In the rows, zero is written as 128.
One turn moves every row onto another: examples first, then more rows asked
Q395: [168 123 129 116 138 125 122 157 127 122 114  76 126]
Q963: [170 124 120 119 123 175 123 134 120 112 132 111 145]
Q181: [116 116 135 132 122 129 101 167  95 141 128 130 151]
Q489: [141 131 126 146 137  99 115 134 128 148 119 119  86]
Q592: [150 147 107 106 121 157  93 118 138 133 131 141 131]
Q437: [131 122 124 150 154 142 159 119 127 142 108 160 149]
Q630: [142 131 126 139 140  99 116 130 132 151 127 119  85]
Q918: [109 117 147 121 137 166 155 145 135 148 105 128 123]
Q347: [132 124 129 131 159 143 152 115 133 156 122 162 151]
Q919: [107 116 140 120 133 161 169 127 144 141 111 122 120]
Q760: [107 116 141 129 132 164 165 137 137 137 102 125 120]
Q568: [131 122 123 140 154 140 162 107 134 146 120 159 149]
Q356: [170 123 115 125 118 171 129 131 119 104 129 109 144]
Q252: [109 111 113 156 102 117 140 139 101 107 117 122 143]
Q375: [149 146 106 131 116 159  92 136 123 120 106 142 133]
Q205: [119 130 137 122 150  91 144 120 153 126 159 124 141]
Q990: [124 134 152 124 160 100 116 153 139 142 147 132 146]
Q764: [116 128 130 157 140  90 155 133 139 103 129 122 141]
Q324: [142 130 124 141 137  95 122 122 134 147 127 116  85]
Q772: [166 123 129 102 139 123 126 144 136 127 127  75 125]
Q488: [132 123 112  81 109 115 118 151 158 116 114 136 127]
Q931: [116 115 133  96 125 123 112 130 121 154 165 128 146]
Q663: [146 143  94 140 106 150 117 114 131 103 107 136 128]
Q29: [170 123 113 119 119 170 133 122 124 106 136 109 144]
Q590: [146 144  95 115 110 149 117  96 145 117 131 136 128]
Q468: [171 123 118 113 122 172 127 126 124 113 138 110 145]
Q445: [165 124 119 110 134 119 140 133 138 116 124  72 122]
Q143: [133 124 114  91 109 118 112 165 150 113 102 139 128]
Q349: [130 122 105  91 102 113 129 146 158 104 108 134 125]
Q591: [112 110 110 119 106 109 151 103 127 121 156 119 142]
Q137: [113 124 121 112 133  93 148 111  96 119 147 131 149]
Q937: [166 123 122 124 131 122 137 147 129 110 111  73 123]
Q362: [120 132 145 158 149 101 126 165 124 119 119 130 146]
Q761: [132 124 108 100 102 115 122 160 150 103  97 135 127]
Q957: [141 129 122 148 134  95 122 127 131 143 118 117  85]
Q136: [132 123 129 142 158 146 147 127 125 152 112 162 151]
Q550: [116 127 134 122 139 104 123 145  78 127 130 138 154]
Q909: [117 128 134 103 142 101 127 127  92 136 150 136 152]
Q720: [109 117 146 113 139 165 158 133 143 151 116 126 121]
Q995: [112 125 121 133 131  96 143 128  84 112 126 132 150]

Q720 -> Q918
Q772 -> Q395
Where do these go?
Q591 -> Q931
Q137 -> Q909
Q362 -> Q764
Q761 -> Q349
Q590 -> Q592
Q356 -> Q29
Q489 -> Q957
Q568 -> Q347

